128 stands for zero in the data rows.
Some points, one per row:
array([168, 101, 169, 164, 139, 135, 185, 033, 047, 125, 098, 117, 144, 153, 145, 110, 123, 079, 057, 085, 095, 127, 189, 150])
array([188, 109, 175, 131, 067, 107, 141, 122, 089, 157, 105, 131, 151, 151, 125, 091, 175, 115, 139, 122, 041, 133, 115, 183])
array([079, 152, 096, 118, 111, 096, 087, 203, 196, 133, 144, 122, 121, 125, 116, 140, 137, 145, 206, 154, 159, 166, 068, 109])
array([196, 119, 176, 142, 015, 053, 082, 172, 141, 176, 086, 170, 169, 167, 063, 161, 158, 185, 167, 129, 078, 217, 093, 167])
array([078, 167, 075, 163, 218, 190, 172, 099, 130, 062, 159, 088, 081, 089, 157, 121, 094, 109, 048, 125, 186, 079, 184, 076])
array([120, 135, 130, 186, 195, 110, 120, 084, 120, 117, 121, 102, 139, 109, 147, 112, 123, 105, 185, 118, 156, 124, 141, 090])
array([114, 127, 123, 134, 143, 143, 094, 139, 162, 087, 115, 099, 110, 135, 139, 130, 154, 157, 142, 124, 153, 143, 076, 087])
array([043, 141, 098, 198, 255, 149, 082, 040, 141, 135, 097, 126, 161, 086, 165, 156, 059, 011, 255, 112, 255, 106, 156, 064])
array([121, 107, 164, 164, 167, 082, 090, 064, 054, 193, 088, 176, 212, 114, 115, 127, 068, 019, 255, 110, 151, 127, 175, 147])
array([117, 127, 145, 114, 111, 100, 090, 128, 141, 177, 125, 172, 170, 121, 117, 148, 114, 104, 229, 138, 165, 128, 122, 160])
array([145, 136, 104, 151, 196, 192, 185, 088, 104, 074, 157, 059, 067, 122, 154, 105, 155, 167, 000, 137, 113, 077, 171, 080])
array([095, 139, 100, 108, 113, 110, 111, 187, 179, 129, 137, 123, 108, 144, 127, 123, 145, 126, 172, 155, 137, 148, 074, 118])
array([093, 152, 070, 170, 229, 178, 160, 098, 146, 075, 151, 086, 096, 107, 156, 119, 114, 085, 088, 131, 185, 088, 153, 068])
array([053, 159, 055, 142, 255, 166, 175, 081, 157, 095, 182, 124, 096, 086, 161, 130, 079, 042, 160, 128, 247, 066, 177, 095])
array([080, 160, 121, 165, 191, 091, 100, 100, 146, 202, 121, 152, 180, 091, 140, 125, 099, 022, 255, 137, 210, 134, 129, 135])
array([064, 176, 075, 083, 140, 130, 089, 206, 222, 115, 177, 128, 101, 130, 126, 135, 141, 152, 188, 162, 202, 153, 076, 088])
array([192, 116, 144, 190, 135, 128, 145, 094, 096, 114, 099, 125, 134, 136, 102, 140, 142, 139, 085, 113, 096, 130, 164, 122])
array([110, 126, 124, 086, 046, 083, 092, 208, 172, 161, 133, 144, 134, 161, 110, 126, 150, 154, 174, 157, 103, 174, 064, 143])
array([176, 097, 146, 168, 169, 202, 164, 062, 072, 041, 095, 070, 080, 143, 157, 100, 172, 156, 003, 083, 076, 079, 136, 087])
array([185, 132, 130, 107, 089, 167, 177, 153, 115, 069, 161, 066, 053, 152, 127, 099, 204, 248, 000, 140, 038, 117, 119, 107])
array([114, 138, 066, 107, 167, 161, 161, 163, 148, 063, 181, 099, 076, 106, 155, 107, 138, 163, 063, 139, 107, 066, 116, 093])
array([148, 112, 153, 088, 044, 105, 067, 185, 166, 110, 105, 120, 127, 168, 107, 130, 186, 205, 145, 121, 106, 187, 032, 125])
array([091, 127, 125, 141, 149, 123, 164, 112, 127, 141, 140, 122, 129, 121, 147, 147, 104, 085, 132, 123, 154, 134, 139, 128])
array([119, 156, 131, 057, 000, 053, 041, 251, 191, 189, 156, 176, 160, 135, 079, 171, 128, 233, 217, 162, 127, 206, 061, 150])
array([124, 184, 057, 047, 062, 149, 123, 255, 215, 042, 218, 087, 039, 116, 107, 133, 191, 255, 020, 163, 112, 133, 053, 076])
array([255, 030, 255, 159, 000, 121, 171, 025, 000, 190, 000, 168, 201, 187, 098, 107, 137, 096, 000, 064, 000, 133, 199, 255])
array([120, 162, 078, 110, 158, 182, 176, 167, 168, 055, 191, 070, 056, 116, 158, 072, 201, 170, 074, 144, 110, 087, 085, 102])
array([119, 102, 142, 197, 217, 147, 112, 025, 083, 131, 068, 121, 164, 115, 158, 137, 087, 049, 181, 096, 177, 103, 169, 098])
array([091, 158, 124, 065, 034, 056, 099, 227, 190, 154, 152, 145, 118, 126, 097, 138, 124, 183, 180, 162, 128, 188, 056, 150])
array([082, 147, 117, 127, 138, 108, 138, 135, 132, 130, 139, 127, 113, 101, 129, 132, 099, 110, 157, 138, 161, 127, 120, 127])
array([147, 116, 166, 103, 043, 100, 095, 196, 109, 141, 095, 135, 153, 139, 108, 098, 132, 168, 126, 143, 053, 184, 088, 167])
array([128, 126, 145, 094, 071, 123, 101, 205, 170, 124, 137, 131, 118, 123, 100, 135, 161, 171, 134, 144, 114, 170, 079, 156])
array([105, 137, 097, 087, 127, 119, 151, 153, 163, 128, 165, 148, 117, 135, 126, 130, 130, 121, 142, 134, 154, 130, 122, 144])
array([137, 121, 082, 095, 136, 148, 158, 142, 119, 125, 139, 126, 102, 110, 154, 129, 152, 165, 076, 128, 099, 116, 123, 128])
array([140, 173, 095, 139, 160, 186, 166, 150, 172, 104, 158, 091, 092, 098, 135, 117, 140, 141, 057, 150, 121, 073, 170, 128])
35 more points follow, each with its number after it:
array([135, 134, 123, 084, 065, 151, 130, 222, 143, 065, 138, 086, 080, 139, 133, 076, 172, 219, 033, 148, 050, 150, 062, 121]) 0
array([174, 107, 158, 155, 125, 154, 195, 060, 055, 094, 117, 102, 118, 151, 138, 098, 156, 123, 013, 084, 073, 122, 171, 143]) 1
array([170, 132, 126, 119, 114, 169, 166, 127, 109, 121, 137, 115, 092, 126, 134, 125, 168, 174, 022, 107, 067, 117, 137, 126]) 2
array([191, 057, 192, 162, 102, 078, 135, 034, 000, 215, 047, 195, 238, 133, 129, 122, 054, 017, 153, 089, 036, 096, 210, 207]) 3
array([059, 174, 045, 115, 233, 200, 145, 135, 180, 076, 195, 118, 077, 085, 152, 143, 106, 126, 105, 148, 230, 083, 154, 068]) 4
array([195, 081, 207, 109, 023, 076, 104, 106, 078, 201, 078, 198, 205, 161, 097, 139, 129, 113, 183, 118, 066, 137, 133, 212]) 5
array([118, 137, 131, 128, 119, 121, 164, 121, 110, 112, 136, 116, 102, 111, 121, 122, 118, 131, 087, 129, 116, 112, 134, 139]) 6
array([160, 131, 151, 113, 089, 164, 143, 151, 126, 102, 125, 111, 084, 133, 117, 126, 163, 180, 032, 125, 090, 135, 111, 139]) 7
array([200, 098, 208, 089, 019, 083, 095, 156, 099, 175, 091, 165, 170, 200, 097, 117, 150, 125, 137, 121, 046, 191, 104, 183]) 8
array([147, 107, 155, 161, 145, 156, 166, 063, 086, 126, 118, 123, 143, 134, 136, 112, 128, 066, 111, 129, 122, 083, 177, 154]) 9
array([042, 173, 087, 080, 114, 092, 062, 226, 235, 151, 169, 146, 141, 087, 105, 160, 109, 164, 237, 154, 205, 192, 060, 131]) 10
array([112, 158, 117, 106, 102, 109, 113, 187, 182, 135, 157, 100, 104, 134, 117, 135, 156, 198, 126, 170, 143, 169, 088, 104]) 11
array([039, 156, 114, 172, 214, 109, 092, 082, 165, 186, 138, 163, 181, 084, 129, 159, 056, 002, 255, 155, 255, 119, 167, 127]) 12
array([129, 126, 055, 123, 231, 205, 204, 098, 114, 039, 195, 071, 050, 135, 173, 081, 152, 148, 001, 106, 103, 047, 156, 048]) 13
array([168, 080, 196, 103, 000, 045, 090, 152, 089, 226, 067, 183, 194, 187, 087, 128, 130, 105, 189, 125, 036, 193, 097, 205]) 14
array([150, 112, 171, 147, 110, 113, 152, 079, 086, 146, 105, 133, 147, 152, 127, 122, 131, 100, 107, 099, 110, 159, 158, 150]) 15
array([059, 170, 073, 137, 210, 181, 144, 134, 200, 075, 202, 095, 074, 096, 141, 127, 138, 117, 147, 158, 225, 084, 132, 088]) 16
array([143, 161, 106, 130, 085, 109, 096, 208, 204, 106, 153, 122, 091, 139, 085, 162, 181, 227, 126, 147, 133, 185, 068, 101]) 17
array([029, 158, 024, 069, 193, 095, 096, 169, 228, 162, 200, 163, 124, 095, 153, 155, 071, 123, 254, 146, 229, 120, 105, 083]) 18
array([134, 140, 112, 137, 155, 142, 135, 108, 087, 125, 136, 137, 135, 096, 130, 138, 100, 153, 109, 119, 129, 092, 174, 115]) 19
array([111, 122, 146, 135, 112, 099, 056, 134, 150, 148, 091, 141, 167, 138, 117, 153, 122, 125, 228, 119, 169, 179, 080, 119]) 20
array([199, 105, 169, 145, 097, 120, 153, 107, 082, 090, 111, 092, 118, 150, 133, 088, 178, 183, 064, 105, 039, 129, 124, 125]) 21
array([131, 120, 158, 196, 192, 163, 148, 034, 056, 153, 076, 140, 154, 098, 143, 132, 077, 034, 123, 103, 154, 093, 204, 143]) 22
array([183, 130, 149, 163, 099, 116, 129, 135, 126, 125, 115, 135, 130, 143, 090, 153, 152, 173, 103, 126, 097, 151, 133, 128]) 23
array([138, 119, 138, 116, 122, 130, 121, 099, 104, 172, 118, 174, 166, 127, 123, 154, 089, 094, 139, 120, 139, 126, 173, 156]) 24
array([160, 082, 102, 093, 132, 134, 178, 082, 076, 132, 136, 145, 125, 152, 152, 109, 114, 131, 057, 093, 058, 079, 164, 141]) 25
array([118, 151, 086, 101, 136, 178, 206, 165, 138, 025, 183, 063, 022, 113, 143, 091, 168, 206, 000, 132, 096, 083, 106, 096]) 26
array([129, 148, 115, 127, 130, 124, 138, 151, 150, 123, 150, 108, 118, 124, 135, 092, 168, 117, 162, 139, 119, 123, 098, 138]) 27
array([035, 158, 080, 160, 227, 134, 149, 109, 165, 128, 157, 119, 107, 082, 157, 159, 078, 057, 184, 136, 235, 115, 133, 087]) 28
array([130, 112, 161, 188, 181, 152, 139, 048, 061, 164, 072, 151, 161, 103, 137, 143, 075, 041, 136, 106, 149, 106, 200, 144]) 29
array([081, 151, 095, 126, 166, 150, 119, 166, 134, 094, 123, 099, 111, 099, 147, 090, 100, 125, 127, 145, 140, 131, 118, 098]) 30
array([105, 128, 116, 099, 087, 069, 083, 188, 152, 174, 129, 165, 176, 120, 120, 140, 097, 115, 214, 152, 121, 144, 093, 156]) 31
array([136, 128, 122, 117, 141, 152, 137, 107, 108, 115, 129, 141, 118, 153, 135, 115, 130, 112, 100, 116, 121, 112, 146, 119]) 32
array([111, 150, 087, 094, 126, 153, 170, 187, 150, 082, 187, 103, 069, 112, 128, 132, 167, 185, 046, 141, 107, 123, 070, 091]) 33
array([078, 170, 063, 158, 246, 189, 154, 136, 186, 079, 175, 080, 076, 094, 157, 123, 080, 077, 077, 156, 202, 092, 169, 071]) 34
Which three of these numbered points are nearest to each point below, ignoring the 3 directions in which the first points spread most? Their numbers follow each, nearest first.
array([147, 096, 085, 083, 141, 140, 174, 105, 107, 125, 162, 139, 107, 146, 153, 115, 113, 147, 052, 103, 073, 080, 155, 123]) > 25 18 13
array([087, 139, 132, 110, 085, 093, 128, 172, 169, 150, 150, 136, 129, 127, 126, 158, 123, 137, 161, 145, 156, 174, 093, 137]) > 28 15 1
array([147, 101, 089, 059, 086, 115, 160, 150, 131, 121, 163, 141, 101, 157, 146, 110, 136, 188, 052, 110, 051, 104, 114, 137]) > 25 18 13
array([181, 095, 160, 124, 077, 143, 125, 125, 109, 086, 091, 105, 116, 171, 127, 121, 177, 184, 055, 105, 067, 142, 092, 117]) > 20 21 7
array([059, 163, 082, 110, 160, 124, 055, 188, 233, 098, 149, 109, 103, 112, 130, 154, 143, 174, 222, 148, 233, 167, 039, 061]) > 20 17 21
array([197, 075, 196, 109, 057, 127, 125, 143, 117, 111, 084, 100, 116, 197, 127, 102, 179, 166, 036, 129, 036, 143, 126, 164]) > 8 32 14
array([143, 137, 104, 180, 219, 171, 169, 046, 050, 104, 131, 118, 125, 083, 148, 130, 082, 110, 066, 102, 137, 051, 220, 093]) > 19 29 24
array([119, 119, 128, 152, 164, 154, 112, 097, 130, 093, 106, 095, 121, 136, 147, 129, 139, 126, 131, 114, 154, 122, 110, 086]) > 20 21 11
array([178, 090, 162, 151, 123, 160, 126, 081, 078, 081, 079, 101, 119, 158, 140, 116, 156, 149, 057, 090, 082, 114, 124, 108]) > 20 21 7
array([061, 167, 090, 125, 165, 144, 101, 188, 165, 092, 142, 108, 107, 086, 137, 101, 101, 132, 166, 157, 174, 137, 097, 092]) > 30 0 22
array([179, 098, 191, 143, 071, 124, 147, 084, 079, 156, 104, 146, 160, 152, 115, 121, 131, 099, 112, 120, 080, 121, 167, 185]) > 9 16 5
array([115, 105, 180, 144, 109, 063, 074, 098, 092, 236, 072, 193, 243, 100, 106, 160, 052, 045, 255, 113, 130, 178, 153, 197]) > 29 10 31
array([169, 121, 165, 173, 089, 068, 089, 124, 126, 184, 083, 167, 185, 146, 078, 162, 119, 120, 202, 127, 125, 180, 137, 147]) > 23 17 11
array([183, 096, 161, 143, 126, 160, 166, 050, 044, 144, 096, 152, 147, 141, 135, 133, 099, 088, 043, 099, 079, 093, 215, 164]) > 24 4 29
array([160, 102, 146, 151, 140, 167, 122, 099, 105, 075, 089, 093, 115, 149, 143, 118, 158, 151, 077, 102, 101, 114, 112, 098]) > 20 21 0
array([005, 192, 056, 112, 217, 112, 062, 177, 245, 147, 196, 152, 128, 067, 136, 172, 084, 091, 255, 174, 255, 122, 100, 083]) > 12 29 2
array([196, 118, 191, 163, 034, 060, 093, 148, 120, 177, 080, 162, 170, 159, 067, 164, 144, 156, 163, 128, 079, 204, 111, 163]) > 23 17 11
array([117, 131, 168, 113, 038, 079, 086, 163, 170, 184, 125, 165, 165, 149, 091, 140, 137, 127, 222, 158, 144, 178, 099, 177]) > 16 9 12
